50 stands for zero in the data rows.
Some points, one per row:
array([41, 45, 47, 37, 31, 67, 47, 56, 22, 47, 43, 66, 47, 82, 33, 41, 54])
array([45, 65, 52, 36, 32, 75, 35, 40, 36, 19, 37, 58, 47, 50, 38, 67, 56])
array([53, 61, 48, 26, 32, 44, 48, 39, 33, 52, 64, 38, 39, 55, 56, 58, 50])
array([55, 61, 37, 80, 58, 65, 55, 64, 47, 40, 39, 47, 52, 28, 36, 60, 66])
array([71, 47, 58, 73, 60, 18, 71, 56, 52, 64, 39, 44, 48, 60, 57, 28, 67])
array([55, 61, 34, 56, 51, 62, 60, 55, 50, 54, 46, 57, 53, 48, 55, 48, 48])
array([41, 42, 57, 64, 67, 61, 59, 53, 62, 48, 54, 36, 53, 38, 52, 52, 49])
array([41, 50, 81, 38, 52, 47, 28, 37, 53, 41, 50, 36, 38, 54, 50, 30, 66])
array([65, 33, 70, 36, 63, 24, 53, 25, 71, 46, 47, 43, 54, 57, 59, 40, 40])
array([63, 49, 38, 47, 48, 61, 72, 38, 49, 49, 43, 63, 48, 60, 46, 61, 58])
array([50, 46, 65, 46, 46, 33, 67, 52, 62, 75, 64, 26, 39, 54, 65, 45, 37])
array([47, 26, 94, 10, 63, 16, 52, 23, 64, 52, 71, 40, 62, 90, 61, 34, 33])
array([49, 48, 61, 37, 52, 42, 48, 37, 51, 51, 55, 45, 41, 58, 42, 49, 39])
array([59, 46, 74, 50, 58, 38, 42, 43, 47, 65, 44, 46, 50, 59, 41, 50, 37])
array([67, 48, 69, 53, 61, 27, 53, 36, 59, 49, 56, 43, 68, 51, 42, 52, 63])
array([60, 49, 54, 59, 51, 44, 56, 42, 54, 46, 49, 59, 45, 68, 47, 33, 32])
array([45, 57, 38, 50, 52, 66, 56, 27, 45, 48, 63, 58, 56, 39, 49, 56, 49])
array([46, 45, 55, 49, 55, 42, 56, 36, 34, 62, 57, 42, 61, 47, 54, 39, 38])
array([55, 41, 47, 86, 73, 39, 76, 62, 62, 52, 33, 49, 64, 52, 50, 58, 41])
array([48, 47, 67, 23, 49, 33, 46, 37, 44, 30, 52, 54, 54, 82, 56, 42, 47])
array([53, 21, 51, 41, 36, 29, 56, 51, 55, 57, 80, 54, 36, 63, 59, 51, 52])
array([57, 54, 66, 48, 47, 44, 55, 34, 58, 52, 74, 49, 51, 62, 62, 36, 35])
array([53, 47, 50, 47, 43, 37, 53, 49, 40, 42, 44, 58, 56, 57, 69, 41, 62])
array([58, 73, 45, 41, 14, 78, 32, 40, 29, 24, 59, 57, 38, 40, 25, 64, 58])
array([79, 39, 36, 72, 59, 22, 61, 53, 58, 65, 36, 54, 52, 42, 52, 34, 51])
array([40, 41, 62, 35, 46, 52, 52, 41, 52, 53, 58, 57, 56, 59, 51, 43, 20])
array([46, 53, 39, 56, 34, 46, 59, 66, 61, 36, 45, 46, 47, 55, 54, 40, 43])
array([46, 64, 31, 59, 38, 64, 60, 52, 54, 61, 41, 42, 47, 40, 51, 57, 56])
array([38, 44, 63, 38, 72, 23, 61, 37, 62, 40, 62, 44, 41, 62, 58, 42, 37])
array([37, 57, 25, 62, 54, 46, 43, 68, 54, 53, 52, 50, 35, 51, 46, 41, 49])
array([47, 22, 80, 26, 67, 30, 76, 14, 48, 43, 52, 49, 48, 66, 68, 33, 40])
array([44, 60, 63, 34, 46, 76, 42, 47, 52, 44, 46, 65, 41, 38, 17, 69, 71])
array([43, 49, 58, 37, 50, 43, 52, 44, 33, 71, 62, 58, 55, 40, 58, 41, 33])
array([44, 50, 63, 21, 45, 36, 38, 38, 62, 52, 49, 54, 47, 66, 50, 50, 46])
array([65, 51, 62, 49, 33, 63, 36, 44, 54, 40, 43, 59, 53, 44, 58, 51, 50])
array([44, 24, 83, 35, 57, 38, 54, 14, 53, 69, 66, 31, 45, 87, 53, 41, 37])
array([63, 71, 25, 81, 36, 76, 43, 71, 47, 35, 34, 48, 60, 22, 37, 62, 47])
10 more points follow, each with its number after it:
array([42, 56, 53, 34, 44, 57, 54, 55, 30, 53, 58, 50, 49, 61, 48, 56, 59]) 0
array([43, 53, 44, 46, 64, 59, 48, 54, 50, 54, 60, 58, 67, 32, 38, 63, 29]) 1
array([44, 49, 39, 49, 46, 49, 49, 43, 48, 40, 57, 61, 43, 52, 58, 59, 55]) 2
array([47, 58, 46, 57, 48, 53, 38, 49, 37, 48, 48, 70, 42, 47, 52, 56, 49]) 3
array([40, 17, 72, 17, 32, 29, 65,  7, 58, 57, 73, 55, 32, 72, 67, 42, 22]) 4
array([49, 38, 48, 52, 53, 48, 55, 48, 66, 52, 36, 45, 40, 59, 50, 33, 56]) 5
array([53, 61, 62, 59, 65, 31, 72, 33, 56, 48, 37, 52, 56, 47, 54, 46, 38]) 6
array([40, 67, 43, 67, 59, 63, 55, 58, 47, 39, 36, 62, 41, 45, 43, 48, 59]) 7
array([52, 57, 56, 73, 75, 47, 39, 58, 59, 57, 61, 50, 45, 54, 52, 43, 52]) 8
array([56, 68, 27, 48, 51, 58, 51, 63, 37, 41, 54, 51, 59, 53, 56, 57, 43]) 9
Which two of these numbered points are nearest to each point below, looking only along the 2 directions in which the first points spread most? Their numbers follow each, nearest first.
array([55, 37, 66, 55, 65, 42, 47, 43, 68, 61, 47, 44, 56, 54, 68, 44, 50]) > 6 5
array([47, 56, 49, 43, 57, 49, 45, 48, 51, 51, 53, 59, 44, 52, 53, 47, 51]) > 2 1
array([44, 45, 45, 52, 67, 63, 73, 44, 55, 55, 55, 50, 53, 62, 63, 50, 43]) > 5 6
array([60, 63, 37, 67, 54, 39, 57, 54, 63, 51, 59, 58, 57, 43, 46, 49, 34]) > 8 5
array([58, 33, 59, 64, 54, 28, 62, 43, 45, 69, 55, 40, 62, 57, 52, 50, 46]) > 6 5
array([48, 43, 72, 13, 53, 24, 61, 29, 64, 49, 73, 38, 51, 68, 65, 29, 43]) > 4 6
array([67, 62, 45, 70, 56, 53, 36, 73, 34, 29, 17, 44, 56, 38, 60, 69, 70]) > 7 9
array([50, 61, 53, 51, 60, 56, 44, 48, 40, 48, 48, 74, 47, 43, 46, 65, 53]) > 3 1
array([41, 43, 45, 51, 47, 54, 49, 52, 57, 50, 46, 46, 53, 41, 41, 63, 50]) > 1 3
array([44, 41, 46, 62, 63, 70, 46, 44, 48, 38, 35, 54, 32, 38, 63, 72, 58]) > 9 1
array([46, 50, 39, 59, 66, 38, 50, 70, 70, 55, 53, 47, 64, 52, 47, 53, 46]) > 8 6
array([42, 15, 83, 10, 52, 23, 58,  9, 56, 55, 80, 62, 46, 74, 62, 44, 33]) > 4 6
array([61, 63, 28, 68, 49, 61, 51, 65, 49, 35, 36, 58, 51, 44, 46, 56, 43]) > 7 9
array([52, 31, 83,  7, 57, 45, 42, 30, 47, 53, 69, 35, 63, 71, 59, 67, 39]) > 4 0
array([60, 48, 56, 48, 49, 45, 54, 66, 42, 71, 39, 57, 49, 61, 53, 31, 40]) > 5 6
array([42, 43, 56, 57, 44, 50, 51, 56, 56, 53, 46, 50, 47, 31, 44, 50, 64]) > 1 9
array([51, 58, 32, 56, 45, 47, 59, 36, 50, 57, 57, 57, 49, 52, 35, 59, 67]) > 1 9
array([58, 47, 41, 83, 41, 39, 68, 56, 52, 58, 36, 49, 61, 54, 35, 44, 56]) > 8 5
array([41, 56, 45, 60, 54, 46, 37, 63, 55, 54, 29, 56, 57, 58, 47, 46, 49]) > 1 9
array([52, 53, 41, 67, 52, 35, 63, 54, 52, 56, 52, 42, 47, 53, 45, 50, 55]) > 8 5
array([42, 63, 40, 60, 52, 46, 43, 41, 52, 44, 46, 46, 65, 58, 42, 48, 53]) > 1 2
array([56, 49, 44, 50, 45, 67, 49, 53, 57, 44, 48, 47, 34, 30, 51, 67, 66]) > 9 7
array([57, 56, 33, 65, 66, 53, 46, 65, 51, 63, 40, 41, 59, 54, 51, 45, 35]) > 8 5
array([36, 62, 33, 63, 67, 59, 37, 43, 57, 43, 48, 55, 32, 42, 42, 50, 52]) > 9 1
array([42, 58, 44, 61, 43, 53, 57, 56, 39, 58, 38, 45, 50, 55, 61, 50, 47]) > 1 9
array([45, 61, 35, 69, 39, 43, 33, 63, 45, 51, 24, 50, 64, 37, 36, 68, 49]) > 7 9
array([45, 41, 51, 55, 50, 40, 54, 49, 67, 45, 55, 33, 51, 44, 37, 34, 41]) > 5 6
array([55, 26, 55, 59, 54, 54, 53, 43, 42, 54, 43, 46, 60, 57, 49, 38, 53]) > 5 6
array([48, 59, 38, 65, 60, 43, 56, 55, 50, 55, 41, 51, 63, 55, 47, 40, 45]) > 8 5
array([51, 43, 41, 54, 51, 39, 54, 47, 63, 57, 42, 46, 43, 35, 53, 53, 60]) > 8 5
array([55, 67, 44, 56, 44, 64, 42, 52, 31, 48, 43, 43, 59, 35, 65, 57, 48]) > 9 7
array([55, 17, 89, 13, 56, 33, 68, 26, 68, 58, 70, 53, 55, 69, 50, 19, 33]) > 4 6
array([52, 42, 59, 28, 22, 59, 24, 41, 37, 39, 63, 38, 28, 70, 47, 61, 54]) > 0 2
array([45, 49, 60, 57, 52, 54, 27, 45, 62, 35, 41, 52, 37, 44, 56, 50, 33]) > 2 1
array([57, 23, 60, 38, 53, 30, 69, 43, 47, 54, 62, 58, 68, 46, 85, 51, 42]) > 6 5
array([50, 55, 68, 12, 27, 57, 19, 13, 56, 28, 78, 58, 31, 61, 41, 40, 52]) > 0 4
array([40, 29, 49, 55, 60, 40, 36, 62, 53, 50, 59, 49, 47, 42, 57, 28, 52]) > 5 6
array([46, 55, 42, 60, 56, 57, 36, 58, 51, 57, 36, 48, 44, 48, 36, 50, 57]) > 9 7
array([53, 41, 43, 48, 49, 44, 56, 51, 49, 44, 44, 55, 56, 41, 58, 64, 54]) > 1 2
array([46, 37, 56, 56, 69, 48, 70, 48, 49, 33, 40, 64, 55, 60, 67, 34, 42]) > 6 5
array([69, 54, 36, 43, 60, 56, 60, 41, 49, 50, 51, 40, 53, 38, 40, 42, 65]) > 1 9
array([58, 23, 62, 43, 58, 33, 65, 31, 57, 56, 56, 42, 51, 62, 54, 45, 45]) > 6 5
array([55, 24, 85, 26, 44, 49, 38, 13, 39, 48, 72, 54, 43, 70, 59, 32, 41]) > 4 0
array([55, 67, 38, 55, 46, 59, 40, 77, 59, 48, 48, 55, 48, 51, 41, 44, 27]) > 9 7
array([71, 31, 37, 61, 69, 34, 91, 75, 61, 85, 45, 50, 53, 46, 68, 31, 44]) > 6 8
array([46, 50, 55, 50, 48, 56, 39, 49, 44, 37, 45, 51, 58, 49, 60, 47, 48]) > 2 1
array([61, 62, 49, 51, 47, 59, 37, 48, 46, 42, 60, 69, 58, 50, 36, 50, 49]) > 3 2
array([58, 44, 56, 48, 28, 53, 50, 50, 45, 53, 39, 42, 43, 48, 50, 48, 61]) > 2 1
array([42, 33, 89,  7, 57, 18, 67, 15, 60, 61, 61, 31, 37, 66, 74, 33, 45]) > 4 6
array([38, 51, 65, 17, 43, 56, 31, 35, 44, 31, 56, 44, 48, 37, 47, 52, 52]) > 0 2
array([55, 56, 57, 49, 44, 53, 24, 45, 55, 39, 52, 44, 49, 42, 65, 49, 47]) > 2 0
array([47, 46, 77, 57, 49, 51, 49, 43, 57, 57, 53, 41, 55, 44, 53, 51, 41]) > 5 6
array([47, 45, 49, 54, 57, 45, 46, 39, 42, 55, 55, 52, 63, 48, 46, 35, 46]) > 5 8
array([43, 38, 82, 10, 53, 50, 52, 16, 58, 50, 68, 32, 47, 60, 60, 28, 33]) > 4 0
array([63, 54, 45, 42, 52, 48, 39, 37, 61, 53, 53, 35, 47, 51, 38, 57, 52]) > 2 1
array([35, 64, 67, 36, 39, 64, 31, 50, 50, 47, 51, 60, 47, 60, 47, 57, 67]) > 0 2
array([71, 61, 46, 76, 59, 39, 66, 70, 55, 64, 43, 61, 62, 51, 64, 61, 50]) > 8 6
array([51, 43, 50, 48, 62, 52, 58, 51, 58, 44, 30, 50, 56, 38, 37, 56, 47]) > 1 8
array([40, 46, 49, 40, 45, 57, 37, 55, 46, 50, 39, 56, 62, 49, 51, 50, 33]) > 2 0
array([59, 58, 72, 42, 58, 63, 55, 47, 53, 54, 70, 43, 39, 38, 37, 51, 54]) > 2 0
array([74, 32, 64, 41, 68, 47, 65, 39, 63, 41, 58, 58, 61, 67, 65, 43, 31]) > 6 5
array([63, 45, 40, 81, 58, 42, 57, 83, 55, 62, 55, 47, 54, 54, 42, 46, 42]) > 8 6
array([46, 30, 39, 44, 32, 57, 46, 40, 65, 41, 54, 61, 56, 57, 55, 50, 57]) > 2 0
array([41, 45, 43, 59, 56, 35, 56, 67, 58, 50, 42, 49, 63, 66, 44, 46, 51]) > 8 5
array([52, 54, 64, 50, 52, 55, 50, 51, 51, 44, 44, 53, 38, 47, 55, 41, 49]) > 2 1
array([51, 40, 40, 55, 52, 57, 52, 51, 46, 48, 50, 46, 51, 52, 37, 34, 52]) > 1 2
array([33, 60, 32, 32, 56, 51, 37, 55, 48, 41, 54, 56, 61, 47, 51, 48, 49]) > 2 3
array([62, 46, 26, 55, 42, 61, 54, 61, 52, 56, 29, 54, 49, 37, 20, 42, 60]) > 7 9
array([41, 56, 37, 32, 53, 64, 28, 57, 68, 47, 55, 40, 50, 46, 36, 59, 72]) > 3 2
array([57, 47, 40, 57, 42, 69, 50, 63, 41, 50, 38, 56, 50, 47, 49, 52, 40]) > 9 7
array([40, 36, 38, 53, 47, 39, 44, 63, 72, 65, 51, 51, 48, 40, 57, 53, 58]) > 8 5
array([43, 42, 60, 24, 30, 52, 45, 40, 40, 25, 63, 60, 37, 55, 56, 64, 57]) > 0 2
array([30, 67, 35, 43, 58, 66, 38, 44, 51, 47, 45, 51, 40, 61, 41, 57, 67]) > 3 0
array([55, 27, 57, 37, 62, 21, 55, 35, 61, 51, 68, 41, 59, 48, 52, 41, 37]) > 6 5
array([48, 47, 45, 61, 56, 61, 53, 50, 44, 43, 56, 38, 53, 57, 52, 57, 51]) > 1 2
